R: 4 groups of rows, each row roughly a mix of its group's hidden directions:
R (156 x 10):
[[ 48 -25  -5   3  -9 -15  -7 -23  -3  -5]
 [  3   9 -36  -5 -14  38  25  10  -3  -9]
 [ -9  16  15  14  23 -29  30  15  25  -5]
 [ 19  -7  17 -15  28 -13   7 -36  15 -20]
 [ 11 -19  18  -9 -26  -7  -5  24 -34  20]
 [-12   2 -15   5 -18  26 -10  45  -2  18]
 [ 29  -4 -30  -4  16   6   5 -34 -20 -13]
 [  7 -22  24  23   1 -42   1  16  12   3]
 [ 34 -15 -25 -19  -6  16   8 -22 -20 -15]
 [  1 -32 -16 -35 -31  14   6  -1  11   3]
 [  5 -18 -28 -14 -12  30 -28   1 -23  13]
 [ -1  14   1 -29 -31  23   2 -12  31 -15]
 [  3 -15   1 -24 -36  27  -2   8 -28  10]
 [ 36  -8  -2 -24   6  -5  11 -37 -17  -5]
 [-16   3  -5  23  22  24   8  41  14   1]
 [ -3 -30  -7   1  -4 -12  38  21 -22  19]
 [ 12 -31  24   7 -14 -28   6  -6 -13  30]
 [ 19   8   9  34   6 -17  -8  36  23   6]
 [ 29  13  -2  29  21  10 -34 -17   0  -5]
 [  2 -12 -17   7  -2 -16  46  17  23 -14]
 [-30  11 -21  20 -17  17  -7  35   6  -7]
 [ 20 -15  -5  21  -7   7 -44  10 -17  17]
 [ -2   0  21  22  18 -20   3 -47  -1   3]
 [ 22  -3 -25 -27  12  18  -2 -16 -34 -10]
 [ 24 -26 -11   5  11 -34   1 -21  21  17]
 [-12  33  -7  -4   7  20  39  15  19  -1]
 [ -9  20   4  42  21   6 -13  -8  23  20]
 [  8  13 -10 -26  24 -10  -3 -42   6 -19]
 [ 23  -3  16 -24  -1  17  40 -18 -15  12]
 [ -8   2 -19  -6 -42  14 -33  11   8 -14]
 [-13  44  18   4  13  12 -26 -13 -16   2]
 [-16   2  34 -41   7   1  17 -18  -8  -5]
 [ -5   0  39   0  -9  -3  31 -28  15 -14]
 [ 19 -12 -16   4 -13  -3  12  33 -40   3]
 [-16  -9  -8 -18   7 -21 -21 -17  30 -32]
 [-10  21  12 -14  13  -8  17 -47  10 -11]
 [-28  15  29 -17  22 -26  -7   7  21   1]
 [ -2  25  33   5   8   4 -23 -38   8   6]
 [-19  36   3  25  30  -8 -11 -16  17  -2]
 [  5   3  10  17  -6  -2  25 -48  18  10]
 [  6   7  11 -29   3  33   9 -26 -31  -3]
 [  7   7  24 -23 -21  17  36 -20  10  11]
 [ 16   3   7   5   4 -24 -27 -40  23  -9]
 [  1   9 -23 -37  -6  10 -10  13  37 -10]
 [ 17 -21  -8  13  11   5  -1   4 -49  19]
 [ 18 -46  -6   5  -7 -20  27 -14   5   1]
 [ 16  11   9  37  19 -14 -11 -13  34   1]
 [ 17  -9  13 -17 -34  16   6 -32 -15  18]
 [  9   4  17   6  12  -6 -27 -47  17  -5]
 [-23  37  24   8  10   7 -12  -2  30  12]
 [ 16 -27 -18  17   8   3 -23  19 -20  30]
 [ 19 -21  16  41  23 -11   8  -6   9  18]
 [ -4 -19  -4 -13 -28   4  24  41 -15   5]
 [  6  17  -8  32  21  12 -27  20   5  26]
 [ 19  -2  -9 -36  -3   2 -24 -31  14 -18]
 [ -7  18   7  17 -19  30   0  28 -20  26]
 [-17  16 -29 -21  15  27  -8   9   2 -30]
 [ 32 -20 -25 -27  13  11 -12 -25  -3  -4]
 [-24  12   3  22  -9   2  14  47   5   7]
 [ 15   1 -16   5  22  10 -40   7  30  14]
 [ -7  21  -1  40  -8   8 -34  11  -4  17]
 [ 48  -4   4   7  -2   6 -25 -29  -1   1]
 [ -7  -4  33   4 -28  -7 -11 -29  17  23]
 [  4  -2  37 -29  -8  17   2 -25 -25  -4]
 [ 22 -19  22  -1 -17 -20 -26 -31   5  12]
 [ -8   4 -17 -39 -24   9   8  28  15 -16]
 [-26  21  28   2  18 -13 -15 -28  22   3]
 [ 23 -22  35  11 -28  -5 -10 -19 -16   1]
 [ 10   8   1  24  25 -22  11 -40  17   2]
 [ 12  -3  19  -9 -25  29  21 -31  10  18]
 [-16  10 -30  20  27   4  22  25  17  -1]
 [ 21  10   3  -6 -11 -15 -28 -31  27 -21]
 [ 24 -34   0  -4  -8 -19  39 -11   3  -6]
 [ 43 -23  -4  -2 -10   8  18 -21 -21   8]
 [ 33 -37 -21  11  -4   2 -17  10 -12  18]
 [ 25 -19  -7  -8 -29  15 -11  25 -30   8]
 [ 13  21  33   8  -3  -9  -1 -42  12   5]
 [-15   4   4  34   8 -21   0  24  36   5]
 [ 27   8  28 -23 -21  12   3 -33  -9   3]
 [-12  34   6  20 -13   2   4  30  33  -3]
 [-20  30  13 -11  43  -5   3 -13  14  -8]
 [ 18  32  11  33   6  20  -9 -21  16  11]
 [ 14 -13   3  33  41 -13  -9  -5  22   0]
 [-22  26  -4 -10  -5  22 -30  14   5 -30]
 [-13  31  -4 -24   9   5 -26 -12  19 -29]
 [ 40  -9  -7  30  -2  12 -20   8  -8  24]
 [-35  17  -2 -24 -21  16  -7  26 -17   3]
 [ 17 -29  14  14   3 -27  18 -36  -4  -1]
 [ -3  12  21 -13  -7  -2  52 -13 -10  -6]
 [  3  21  -6   6  50 -25   1  -6  -5 -11]
 [ -6  14   1 -25  21   9  34 -14 -32   7]
 [ 33 -16   8  14  13  -8  12 -42  -2  10]
 [ -3 -14  24 -39  22  -7  14 -11  24 -10]
 [ 11   6  12  -7  -2  24  44 -29  12   8]
 [  5  -8   2 -38 -14  20  10   4 -40   1]
 [ 29 -11 -12  31   5  -1  25 -34  -5   3]
 [ 27 -12  -8 -15 -16  26  -6  -2 -38 -17]
 [ 28 -22 -41   2  -3   0 -12 -17  20  -8]
 [-13  23  -4 -31 -12  20 -24  22 -23  -8]
 [-24 -10  -7   6 -23 -20  11  41  -7  18]
 [ 15  -7 -35  -8  18  -5  23 -15  26 -21]
 [ 26 -28 -22 -28   5  -8  10 -28  -9  -7]
 [  4 -10 -21   2  -4 -16 -43  29  -7 -17]
 [ 15 -13  16  29 -29 -16 -28  10 -17  -7]
 [-31  14 -11   1  25  -8 -11  38  16   5]
 [ 27 -15  37  -6   0   4  -4 -35   5 -13]
 [ 20   5 -22   4  -5  36   4 -28  22 -17]
 [ 27  -9 -22  -9  14   0 -23 -29  24 -16]
 [-12  30  25  36  11  -7 -21   2 -13   9]
 [-23  46   9   4  21  10  -1  23  -1   9]
 [-14  18  12  32  33 -21  -4   7  20  10]
 [ 13 -11  -9 -48 -12  19  13 -12 -18  -8]
 [  3 -19   5   2   6 -20  45 -27  16  -5]
 [  7 -21  -6 -24   1  24   0  -5 -46  -5]
 [ 15 -18  -5  23 -21  15 -14 -36  23   0]
 [ -9   4 -22  44  22  10   1 -20  19  -3]
 [-25  -6  10 -13 -20   2  37  32   6   4]
 [-12  38   1 -16   9  37  -4  11  21   1]
 [ 24 -29   4  15 -30   0 -14  21 -22  12]
 [ -5  16 -27  23  26 -14   6 -15  21 -28]
 [-20 -13  29 -28  -9  -7  33  20  -1   1]
 [ 28  -2  -6 -12   7   4 -30 -41   1 -17]
 [-33  22  14 -17 -10  18   5  21  29  -3]
 [ 38  -9  -3 -16  30  -2   7 -31  -3  -8]
 [-19   7 -24  -9  33 -24   9   7  31  -3]
 [-16  10  14 -18  20 -20  45  -4 -11  -5]
 [-21  -7  -3  20 -22  21 -40  17   8  11]
 [ -7 -16  -2  13  -9 -21 -17  47  17  -3]
 [ -6  17 -32 -26  25   7  28  -9  -4 -16]
 [ 45 -29 -11  18  -5  -2  -2 -11 -19   3]
 [  4  25  -4  19  39  -9 -16  -5  30   1]
 [ 15 -26 -29  -3  -6 -17  16  31  21  14]
 [ 18  -6 -25  12  15 -12 -31 -30  12 -20]
 [-10  20 -10 -12   0  15 -51  15  -3  -7]
 [-22  -1  32 -13  16 -33  24  16  -1   1]
 [  3 -10  -1  50   7 -15   6  25  -6  16]
 [-28  37  15  14  -2  29 -10  13  -6  11]
 [ 28 -28 -12 -31  12  -8  25   5  -8 -16]
 [-29  35  10 -10  18  -9  12   4  26 -19]
 [ 25 -30   1 -15 -16  14   5  12 -34  18]
 [  8 -23   3  34  -6 -29 -12  22 -21  13]
 [ -7  33   9   3 -12  24 -25  29 -18   8]
 [-10   7 -12 -28 -13  14 -20  40 -19  -5]
 [-28  38   1   7  10  21 -18   8   9 -24]
 [-25  16 -17  -3   3  10  -5  41  29  -2]
 [ -7  -7 -10  -6  -2  -5 -15  38 -44   4]
 [ -1   8  22 -36 -16  33  23  -5   3  11]
 [ 25  -6  20 -15 -16  14  42  13  11   2]
 [  6  -3  24  12  19 -12   2 -47 -14  14]
 [ -3 -10   3   7 -45  29 -19 -10  -2  18]
 [ -6  33   5  12  21  15 -37 -19 -12   6]
 [ 17 -13   3  13 -28  14 -39   0 -25   9]
 [ 26  -6 -13  13 -16  32 -36   6 -11   8]
 [ 28   2  -4 -17   5   5   1 -43  25 -16]
 [  6   1 -12   6  27  -7 -39 -30  16 -11]
 [ 29 -11 -43  10   8  -6  21   8   5 -17]]

the one row of each list that fits no group (the others fit one group, some only roughly):
  K_161: [-21  35  -7 -10  11  30 -16 -24  13  -5]
  K_487: [ 14 -17 -18   5  13 -16  45  21  -9  -3]
  K_184: [  1 -23 -29  29  23 -22  14  21   0   5]
  K_620: [-13  13  48  16  16 -24  -5   0   9   0]
  K_365: [  1   6   9 -34 -44  16  -6 -15  10   3]
  K_369: [ 14 -12 -14 -38  -5  33 -25  -9  -6   5]
  K_404: [ 22 -10  14  -9   1 -16  24 -42  -8  16]
  K_678: [-30  35  14  -4   9  15  -9 -32 -10   2]
  K_685: [  3  14  -5  10  30  -2 -46 -10 -12  14]
  K_636: [ -4   8   7  21   7 -10 -55   1   6  -3]
  K_8: [  9  29  35   2   2   9  11 -37  -9   6]

K_487
  K_587: [ 33 -26  14 -19  -5  -6   3 -20 -30 -12]
  K_230: [-4 20  2 31 41 -6 -1 -7 15 21]
  K_386: [-32  37   1  17 -15  13 -23  13   7   0]
  K_344: [ 13  27 -18  19  32  11  -5 -25  14 -16]
  K_477: [-19  10 -21 -33  24  12  -1 -22   7 -24]
  K_238: [ 30 -17  17  31  -1 -21  18   6 -17  18]
  K_451: [ 23   0  -8   7  11 -21  -7 -45  18 -18]
  K_637: [-19  17  36  15 -12   1  18  11   7  32]
  K_457: [-25   1   0  16  -4 -40 -31  17 -10   1]
  K_321: [-28  12 -16  -7 -12  14  21  42  -3  10]
  K_553: [ 18   1  -4  -5  -6 -23 -11 -44  17 -24]

K_386
  K_521: [ 17   3  10 -31 -16  41  -2   9 -19  10]
  K_395: [ -3 -13  -2   2 -18 -18 -54  -6  -2   2]
  K_370: [  1  37  20 -14   2  -5  -9 -42   5   4]
  K_925: [  7  24  28 -20 -20  31   2 -11 -20 -10]
  K_676: [  5 -31  -7  -4 -35  -8 -20  18 -18  22]
  K_194: [ 11 -25 -32 -14  -1 -24  34   3   2  -8]
  K_605: [-21  -4   8  42  13 -19 -10  25  14   9]
  K_947: [ 15  -2 -13  -8  44 -20 -12 -21  20 -11]
  K_53: [-47  32  16   4  -6   6   2  15   7  -5]
  K_284: [-20  28  13  -2  23   4  19 -22  29  16]

K_370
